Some points, one per row:
[ 1.4 -0.3  0.7  0.7  0.3 -0.5 -0.6  1.9]
[-0.1 -0.1  0.1 -0.3 -0.1 -0.1 -0.1 -0.2]
[-0.1 -0.3  0.3 -0.5  0.  -0.4 -0.3  0.2]
[ 0.1 -0.8  1.  -1.1  0.2 -1.2 -0.9  0.9]
[ 0.   0.1  0.2  1.6 -0.2 -0.6 -0.6  0.8]
[ 0.  -0.6  0.9 -0.3  0.2 -1.3 -0.9  1.1]
[ 2.4  1.4 -1.7  1.8  0.2  3.7  2.2 -0.4]
[ 0.3 -0.5  0.7 -0.4  0.3 -1.  -0.7  1. ]
[-0.5 -0.1 -0.1 -0.8 -0.1 -0.1  0.2 -0.7]
[ 2.  -0.9  0.9 -2.   0.7  0.3 -0.1  1.3]
[ 0.1  0.   0.5  1.4  0.  -1.  -0.7  1.2]
[-0.8 -0.2  0.2 -0.8 -0.2 -0.5 -0.3 -0.4]
[-0.9 -0.7  0.8 -1.8 -0.1 -1.4 -0.8 -0.1]
[-0.1  1.  -0.9  3.5 -0.4  0.6  0.3  0. ]
[ 0.5 -0.1  0.  -0.5  0.2  0.3  0.2 -0.1]
[-0.2  0.   0.1  0.   0.  -0.2 -0.1  0.1]
[ 0.3 -0.1  0.1 -0.4  0.1  0.   0.   0.1]
[ 0.  -0.8  1.2 -0.9  0.2 -1.7 -1.2  1.3]
[-1.3 -0.1 -0.2 -1.4 -0.3 -0.3  0.1 -1.3]
[ 1.9 -0.3  0.4 -0.6  0.6  0.7  0.2  1. ]
[-0.3  0.2 -0.6 -0.3 -0.1  0.8  0.6 -0.8]
Then 12 other points, each followed by its number:
[-0.1  1.1 -1.2  2.5 -0.4  1.4  0.9 -0.8] 0
[ 0.8  0.3  0.1  3.2 -0.2 -0.3 -0.6  1.6] 1
[-0.4 -0.9  1.2 -1.1  0.1 -1.6 -1.1  1. ] 2
[ 0.  -1.2  1.1 -4.2  0.6 -0.7 -0.4 -0.1] 3
[ 2.5 -0.2  0.4  0.7  0.6  0.7  0.1  1.9] 4
[-0.9  0.9 -0.7  3.1 -0.5 -0.2 -0.1  0. ] 5
[-0.6  0.3 -0.2  1.1 -0.3  0.  -0.1 -0.2] 6
[ 1.8 -1.3  1.8 -1.4  0.9 -1.4 -1.1  2.7] 7
[-0.7 -0.2  0.6  0.1  0.  -1.4 -0.8  0.4] 8
[-1.6  0.2 -0.3 -0.7 -0.4 -0.1  0.2 -1.5] 9
[-1.4 -0.9  0.8 -2.3  0.  -1.7 -0.9 -0.4] 10
[-1.6  0.9 -1.1  0.7 -0.5  0.8  0.8 -1.8] 11
Which of these numbered points is nearest to each point below, looking only along the 3 directions in which the first points spread most? Its number follows each.
[ 1.   0.7 -0.2  4.  -0.1 -0.2 -0.4  1.7] > 1
[ 1.1 -0.4  0.9  1.8  0.3 -1.2 -1.1  2.3] > 1
[ 1.7 -1.3  1.4 -1.7  0.8 -1.  -1.   2.1] > 7
[ 2.3 -0.2  0.4  0.2  0.7  0.6  0.1  1.6] > 4
[ 0.8 -1.2  0.9 -4.6  0.7 -0.1  0.  -0.2] > 3
[-0.8  0.2 -0.2  0.6 -0.3 -0.2 -0.2 -0.4] > 6
[ 0.3 -1.3  1.2 -4.6  0.6 -0.5 -0.3 -0.1] > 3
[ 2.2 -1.3  1.4 -2.4  0.9 -0.5 -0.5  1.8] > 7
[ 3.2 -0.3  0.8  1.5  0.8  0.5 -0.4  3. ] > 4
[-1.6  1.1 -1.2  1.7 -0.7  0.6  0.6 -1.6] > 11
[-0.1 -1.   1.1 -1.1  0.1 -1.7 -1.1  1. ] > 2
[-1.  -0.4  0.7  0.8 -0.1 -1.9 -1.2  1. ] > 8
[-0.5 -0.2  0.5  0.8 -0.1 -1.1 -0.8  0.8] > 8
[ 1.1 -0.6  0.3 -2.6  0.6  0.5  0.3  0.1] > 3
[-0.2 -1.2  1.4 -1.   0.3 -2.3 -1.5  1.5] > 2
[-1.8  0.6 -0.7  1.  -0.7 -0.1  0.1 -1.4] > 11
[ 0.2  1.4 -1.5  2.6 -0.4  2.   1.4 -1. ] > 0
[ 0.6  0.3 -0.1  2.7 -0.1 -0.1 -0.1  1. ] > 1
[-0.3  0.6 -0.5  1.5 -0.2  0.3  0.3 -0.3] > 6
[ 0.2  1.2 -1.2  2.7 -0.3  1.4  0.8 -0.4] > 0
[ 0.   0.6 -0.2  3.6 -0.3 -0.5 -0.4  0.9] > 1
[-0.1 -1.   1.3 -1.7  0.3 -1.8 -1.2  1.1] > 2
[ 0.2  1.6 -2.   2.8 -0.4  2.7  1.7 -1.6] > 0
[ 0.5  1.  -1.1  2.4 -0.3  1.3  0.8 -0.3] > 0
[-0.2 -0.6  0.2 -3.3  0.2  0.3  0.3 -1. ] > 3
[ 1.1 -1.3  1.7 -1.3  0.7 -1.7 -1.3  2.2] > 7
[-0.1  0.4 -0.1  1.6 -0.1 -0.3 -0.1  0.2] > 6
[-1.8 -0.8  0.8 -2.3 -0.1 -1.6 -0.9 -0.6] > 10
[-0.8  0.7 -0.6  3.3 -0.4 -0.4 -0.2  0.2] > 5
[ 2.   1.3 -1.7  1.6  0.3  3.4  2.1 -0.7] > 0
[-1.9  0.3 -0.5 -0.3 -0.5 -0.4  0.  -1.5] > 9
[-1.9 -1.   0.8 -2.7 -0.2 -1.6 -0.9 -0.8] > 10
[-0.2  1.7 -2.   2.9 -0.5  2.4  1.5 -1.6] > 0
[-0.1 -0.4  0.7  0.7  0.1 -1.3 -0.9  1.1] > 8
[ 0.3 -0.8  0.7 -2.9  0.4 -0.3 -0.1  0.1] > 3
[-0.2  0.2  0.1  0.8 -0.1 -0.3 -0.3  0.3] > 6
[ 2.8 -0.4  0.9  1.2  0.6  0.1 -0.4  2.8] > 4
[ 1.3 -1.1  1.  -2.4  0.6 -0.4 -0.5  1.1] > 7
[-0.1  1.6 -1.8  2.6 -0.4  2.2  1.6 -1.5] > 0
[-1.  -0.1  0.3 -0.1 -0.2 -0.9 -0.6 -0.2] > 8
[-1.2  0.  -0.3 -1.8 -0.2  0.4  0.4 -1.8] > 9
[-2.1  0.6 -0.8  1.4 -0.8 -0.3  0.  -1.5] > 11
[-0.8  0.7 -0.3  3.  -0.4 -0.8 -0.4  0.2] > 5
[-0.6  0.1 -0.3 -0.9 -0.2  0.3  0.2 -1. ] > 9
[ 0.3  1.  -1.1  2.5 -0.1  1.3  0.8 -0.3] > 0
[-1.8  0.7 -0.7  1.5 -0.5 -0.1  0.2 -1.4] > 11
[ 0.4  1.1 -1.4  1.8 -0.3  2.   1.4 -0.9] > 0
[-0.8  0.   0.3  1.1 -0.2 -1.3 -0.8  0.5] > 8
[-0.6  0.6 -0.4  3.3 -0.5 -0.5 -0.4  0.2] > 5
